[-166  915 -633 -107] -> -107
[-41  38  42  22 -37] -> -37
[2 4 4 5 0 7 6] -> 6
[2312 2926 8778 5316 9781 5226 3379] -> 3379
[ 32  20 -27   2 -11] -> -11
[9 0 2 7 6 1] -> 1
---
[[5122 3925 5107 4771 1062 4322 4115 3201 5740 5586]
 [4536 4639 2651 4839 5455 8557 5144 4978 3065 4856]
 [1952 5502 5704 4908 3171 4023 4826 4440 5758 4541]
 [5341 4837 4722 4967 5022 4818 4970 4886 4880 5121]
 [4815 5080 4988 4910 4921 4980 5019 4855 4869 4915]
 [5674 3652 5318 5331 5682 4942 5144 4777 3870 4910]
 [5547 1613 4635 4938 4416 5061 1992 6924 4936 5011]
 [4963 5135 5097 4929 4836 5101 4755 4654 5402 5112]]
5135

[[ 975  176  163  533  163  -96 -479 -184 -569]
 [ 778  422  373  163  586  280  453  348 -313]
 [ 280 -136 -110  163  101   -4  -55  558  399]
 [ -85 -919  243 -349 -821  309   28  282  163]
 [ 890 -107  542 -420   68 -105  351  271  525]]
-107

[[ 19   7   7  23   6   1  20  17  28  13]
 [  0  -6   3  24  17  10  -7   9  -3   3]
 [ 30  18 -10  20 -27  19  -8  12  28 -13]
 [ 41  38  -8 -16  24  22  37   9  17  -2]
 [  3  10   1   2   0  30  15  28   5  12]
 [ 25  28  31  34  24 -24   5 -25   8  19]
 [ -7  34  -5  35  12  14 -40  -9 -22  10]
 [  3   0  13   2  32   7  32  26  12  24]
 [ 13  -5  24  27 -22  18 -16   5  -1 -12]
 [ 23  -7  17 -13  10  25  22   9  14 -11]]
-7

[[-529  505  116  -34    0  -93  158  652]
 [  66  236  112 -165  570  521  477 -533]
 [ 859   31  254  137  -55  256 -115   70]
 [ 137  -35  210 -219  381  126  483  139]
 [-654  856   95   -9  221  189  361  264]
 [ 716 -197  401  354   -5 -141  -59  268]
 [ 165 -217  225 -173  541 -134  121  -95]
 [  89  852    7  -90  169  557  730  464]]
852

[[472 428 580 589 495 381 520 497 684 411 523]
 [542 541 253 161 459 366 442 811 235 480 574]
 [535 567 442 254 549 558 513 496 483 642 540]
 [640 617 728 512 594 899 556 469 774 490 536]
 [439 508 383 468 606 681 409 526 478 705 623]
 [724 621 567 116 505 481 655 513 490 593 511]
 [553 599 408 253 496 515 457 579 322 461 553]
 [426 426 578 592 534 405 540 438 698 407 536]]
426

[[-218  384  -85 -626  735  355  314  -58  230 -455  379  181  208 -253
   597]
 [-213  368 -149 -548  948  369  310 -220  193 -212  280  102  196 -228
   766]
 [-216  343  -66 -539  835  327  371 -167  277 -391  361  113  231 -241
   610]
 [-194  334  -46 -505  937  327  327 -421  235 -249  314  222  242 -240
   558]
 [-303  434   16 -617  951  360  285 -207  169 -294  233  140  192 -191
   734]
 [-424  532  -66 -778  907  304  213 -130  166 -474  187  274  172 -162
   716]
 [-342  449  124 -639  963  322  292 -136  199 -387  263  232  207 -185
   732]
 [-118  388 -108 -640  548  350  298  -90  161 -427  377  323  169 -284
   526]
 [ -47  234  -44 -378  855  353  368 -211  252 -160  406   66  239 -292
   376]]
234

[[35 54 25 42 36 31 40  7 16 34 37 52 46]
 [29 29 32 42 36 31 40 31 41 34 40 36 46]
 [40 29 32 46 27 30 40 31 69 42 40 52 46]
 [11 60 14 34 12 45 46 34 41 40 40 95 66]
 [47 61 37 42 37 36 40 31 28 30 40 45 28]
 [40 29 32 42 36 31 40 31 53 33 35 17 46]
 [42 29 32 42 32 31 44 34 72 34 32 45 52]
 [19 49 31 42 40 31 40 31 16 34 43 23 32]
 [29 29 31 44 17 31 33 31 51 59 44 87 46]]
29

[[536 617 657 530 253 549 599 812 628 637 890 377 711 439]
 [518 728 752 420 609  98 581 991 572 476 758 495 468 546]
 [704 214 829 358 354 453 467 318 584 638 266 353 823 519]
 [212 291 598 767 441 464 171 268 188 170  90 777 101 468]
 [383 593 597 180 316 539 531 407 300 230 280 429 340 566]
 [351 510 207 549 774 625 580 468 301 481 371 801 298  25]]
510
---
-53,-16,-16,50
-9,-55,3,-1
14,50,-2,-13
Out: 50

39,-17,-25,67,-69,-33,35 Out: -17

5,-30,-17,-26
-19,32,-58,-4
9,-8,18,30
Out: -8

-38,16,4,1,-60,16
36,13,-5,20,-12,17
12,24,2,17,-50,36
Out: 24

-12,24,60,-31,19,4 Out: 24

0,-69,-42,5,-16,-35
48,-43,-60,-69,30,26
Out: -43

21,10,31,28,60
24,-1,-64,-47,34
-1,-34,-48,-41,-19
Out: -34

71,16,-58,-53,64 Out: 16

8,0,52,31 Out: 0

-17,-49,71,11,-9 Out: -49
